Rows are one point carried round by a steady rotation, each followed by how many ticks it has turned.
The counts run from 0 to 691.
[109 147 179 123 164  95 137 137 121 128 102  51 146 171 122  91 110 109
 112 122 113 140 136 142 116 132 164 119 173 157 125 100 115  86 122 137
 106 149 141 154 122 177 154 139 132 151  93 103 103 108 101  60 113 102
 114 123] => 316
[158 168 171 129 133 118  99 112 100 140  74 110 122 164  89 138 119 158
 147 101 125 113 107  77 120 145 104  68 167 156 149  90 157 134 145 137
 148 146 165 151 120 159 132 138 166 165 141 132 145 124 131 103  69 144
 121 128] => 56
[148 114 175 169  69 147 137  95 155 115  98  83 105 157  76 100 128 140
 150 115  74 106 138 117 144  88  71  96 143 150 155 106 108 159 124 123
 103 139 167 115 160 124 164 149 128 150 140 141 136 107 120 127  94 105
 151 123] => 233
[142 117 218 152 129 103  99 129 118 130 119  69 122 154  79  88 128 109
 126 133 107 130 119 100 122 107 140 140 140 116 175 109 105 116 124 132
 124 125 138 122 156 177 152 161 144 171 118 134 128  90  84 110  83 103
 119 111] => 645
[150 130 148 158  99 135 141  95 132 110  79  90 129 147 122 108 107 167
 156 123  72  94 125 110 124 104  90 135 126 167 166 143 120 159 127 122
 122 123 175 100 156 109 133 183 148 134 152 154 137  91 130  93 102 142
 172 129] => 615
[161 140 183 156  94 140 112  91 114 119  69  94 146 178  93 116 105 157
 125  95  83  98 127  84 141 131 120 103 129 130 161 102 116 124 116 138
 137 122 156 121 143 168 164 168 132 166 158 130 155  89 118 130  95 122
 142 124] => 526
[151 138 165 111 134 118 111 106 132 132  97  65 126 145 129 129 137 117
 136  53  95 168 120 139 117 136 119 107 181 138 146 142  85 144 110 141
 123 141 185 135 180 141 153 142 164 113 105 110  68 111 112 109  98 159
 127 139] => 115
[157 118 156 170 107 113 135  83 127 116 105  97 135 135  97 123 111 144
 169 113  75 106 135 124 113  93 113 130 133 163 174 162  95 157 136 120
 134 145 160 105 142 117 110 186 169 152 145 155 113  95 118  86  89 143
 168 124] => 102
[119  95 162 152  91 122 140 134 148 131 113  89  72 114  96  92 115 141
 132 106 110 147 178 148 114  57 126  97 157 163 145  74 153 132 148 136
 117 163 166 108 148 146 125 151 115 139  86 147 125 145 138  87  64 104
 150 108] => 375
[134 137 137 140 101 143 136 115 119 108  76  99 144 150 136 120 113 159
 178  92  71  98 118 125 131 107 118 100 130 180 131 155 125 154 144 120
 132 137 193 105 121 130 132 166 164 143 135 141 112 112 119  73  79 154
 164 115] => 141
[135 152 148 146 119  70 116 113 149 121  78  85 107 126  94  71 113 120
 105  82 127 166 129 116 128  83  86 105 142 138 181  95 129 155 111 166
 118 139 188  98 166 130 154 122  97 152 115 131 128 126 102 122  91 130
 119 130] => 113
[153 131 152 133 107 127 133 103  89 124  86  66 134 158 100  85 124 146
 173 130  71 119 165 142  98 114 138 129 140 154 153 145  90 125 148 110
 123 140 150 104 112 139 122 184 174 126 143 136 125  88 108  70 113 133
 150 142] => 64
[115 158 158 149 160  81 128 130 136 127  82  94 153 180 109 116  91 125
  87  99 117 128 124 113 111 146 139  98 158 133 134  83 164  90 120 170
 128 116 138 172 140 167 165 144 108 166 106 123 125 122 108  83  91 111
 115 136] => 567
[126 137 168 120 157 108  86 141 103 146 115  98 139 178  99 128 123 162
 162 101 136 161 108 129  89 116 142 103 170 176 118 129 143 102 141 102
 127 167 171 151 128 177 136 159 171 141 131 116 122 121 117  82  73 130
  89 149] => 608
[140 157 131 126 137  78 136 117 117 113  84  83 123 141 106  69 108 134
 152 141 113 143 142 145 110  97 137 118 158 162 146 135  84 151 142  96
 108 178 182 103 106 130 135 127 149 139 112 113 121 103 102  48 107 136
 122 142] => 681
[148 151 178 131 138  84 102 130 107 113  73 101 127 163  99 107  98 138
 121 110 138 109 116  85 135 138 142  85 153 141 154 103 133 132 136 135
 117 143 188 130 103 178 155 133 147 179 122 105 151 122 101  87  88 100
 117 119] => 422
[ 97 170 113 139 162 102 174  91 142 107 117  95 105 160 140 104  85 131
 125 125  89 141 125 144 121 119  68  66 183 196 122  75 166 126 132 142
 159 146 125 178 148 114 129 142 126 148 146 128 109 124 145 111 111 128
 146 164] => 308
[111 140 140 113 107 133 136 126 143 117 131  83  85 161 143 105 107 136
 143 125 104 145 145 155 124  74  78  90 187 203 124  86 152 131 145 100
 128 194 156 134 141 132 130 147 148 120 138 121 150 126 146  78 105 118
 130 149] => 558
[109 148 181 146 166  83 115 150 140 128 103  85 133 159 106 114  97 101
  93 104 126 141 124 115 118 134 133 102 176 130 150  92 152  99 125 151
 128 139 136 163 134 176 169 128 110 185  98 114 117 120 109  78  76  98
 111 122] => 278
[129 143 168 170 129 114 144 107 148 120 106  87 159 160  99  94  56 146
 125 145  88 105 145 122 131  87 110 136 115 145 155 118 120 118 126 145
 122 101 108 108 138 136 138 190 116 174 119 148 149  98 126  79 117 116
 153 137] => 105
[135 141 177 155 156 113 133 119 148 140 138  71 108 139  89 106 106 129
 113 116 113 187 144 135  74  96 106 125 195 138 151  96 155 113 120 143
 102 140 104 137 185 139 129 149 110 139 111 162 136 127 144 109  88 108
 117 169] => 517
[137 129 147  99 104 124 120 134 136 147  82  70 100 129 126 111 137 124
 143  75 106 174 154 153 115 108 113  91 191 171 141  95 133 140 129 131
 107 171 206 129 151 139 134 121 159 109 117 101 103 134 128  80 105 132
 110 142] => 481
[125 184 143 140 134 124 139 110 151 151 121  46 138 200 116  85  90 148
 155 110 106 171 121 117 108 107  91  96 146 155  98  91 148 125 100 150
 127 102 124 148 168 130 139 161 126 135 140 124 132 118 105 135 125 135
  86 167] => 254
[134 103 180 149  92 157 150 106 160 115 111  79 128 156 106 133 121 118
 147  66  50 121 177 154 132 110  99 106 150 141 133  96 106 106 115 157
 104 123 143 139 173 132 173 149 140 123  90 132 102 105 112 121  86 118
 165 126] => 378
[108 171 136 133 145  94 135 119 160 130 102  67 129 155 112  97  96 123
 124  67 135 170 125 134 132  92 111  79 157 169  98  86 156 132 110 164
 130 123 151 157 161 126 139 131 102 138  83 110  94 140 117 116  99 156
 115 147] => 401
[140 152 163 167 138 133 131  80  93 123  92 110 140 178  86 128 103 149
 120  94  88 119 136  90 127 133 138  92 148 133 136  77 144 104 146 158
 153  92 103 141 137 177 129 176 121 157 122 143 120 114 139 132  72 145
 143 123] => 344
[123 173 117 180 119  92 160  86 113 116  87 111 115 154  84  84  92 152
 119 131 107 123 118  98 127  92  90  89 134 163 150  81 179 127 145 144
 153 129 136 127 126 140 134 167  91 164 159 146 154 120 136 133  72 133
 138 143] => 491
[119 131 214 125 152 124 107 120 126 138 149  55 141 176 101 108 118 123
 134 110 106 158 129 134 120 126 136 130 167 144 133 119  99  79 116 116
 137 135 112 167 160 167 136 169 160 154 113 136  97  91 107  85 102 108
 114 128] => 501
[152 141 163 169 115  88 111 105 143 143  95  81  97 128  77  97 136 143
 134 102 124 163 116  91 118  94  80 104 142 136 165 106 137 164 114 142
 134 128 179 114 177 125 136 129 121 153 139 126 112 119 112 143  89 149
 111 127] => 441
[138 164 145 125 156 151 132 110 106 128  74  90 133 166 124 132 115 139
 133  77  91 125 120 108 101 158 121  70 179 147 118  78 157 106 137 156
 146 110 129 170 137 171 144 164 158 146 147 135 114 127 124 119  89 141
 131 155] => 200
[149 152 180 128 156 131 125  87 108 137 104  73 142 164 119 138 119 139
 116  84  72 145 128 141 125 146 153 146 189 162 129 132 105 108 132 115
 154 148 105 141 166 170 127 185 156 127 116 133 109  79 157  91 107 148
 150 152] => 119
[125 150 153 134 118 125 118 130 111 129 102  94  76 142 124  99 117 154
 120 150 114 143 124 132 116  97  93 126 172 182 153 101 162 136 171 107
 159 178 154 107 152 153 120 179 116 134 149 142 181 124 157  67  90 111
 151 118] => 83
[144 180 179 115 184 130 142 148 129 117 101  64 119 135 138 129  96 120
 134 124 101 130 121 117 103 140 134  98 183 133 134  90 139 147 139 158
 109 112 121 150 154 164 140 156 162 139 106 141 116 142 148  73 114 129
 115 130] => 659
[171 170 156 143 137 114 123 104  86 120  68  66 117 156 114 109 149 138
 109 110  79 121  99 102 120 156 138 149 168 125 173 147 112 145 151 112
 125 154 164 108 179 161 149 154 138 134 140 130 137  86 122  89 105 131
 128 133] => 407
[130 146 191 161 167  79 125 130 128 129 113  95 143 177  74  98 111 124
  90 118 124 144 119 105 105 128 140 136 149 117 166 106 125  96 110 144
 110 121 131 154 151 160 167 140 104 186 114 129 124 102  93 105  91  87
 108 141] => 606
[118 151 146 121 134 109 153 117 138 113 104  56 142 163 158  90  82 101
 134 123  57 137 169 154 125 103 128 137 152 154 158 115 112  99 120 145
 137 140 130 123 153 123 135 169 130 147 131 129 105  87 111  43 134 101
 159 138] => 393
[126 123 178 160 147 127 132  80 118 124 111 106 118 146 100 142  99 138
 124 102  82 109 132 117 134 133 131 104 172 157 138  76 126  89 151 153
 171 120  85 151 148 158 121 186 142 164 114 165 121 104 146  99  78 143
 171 128] => 633
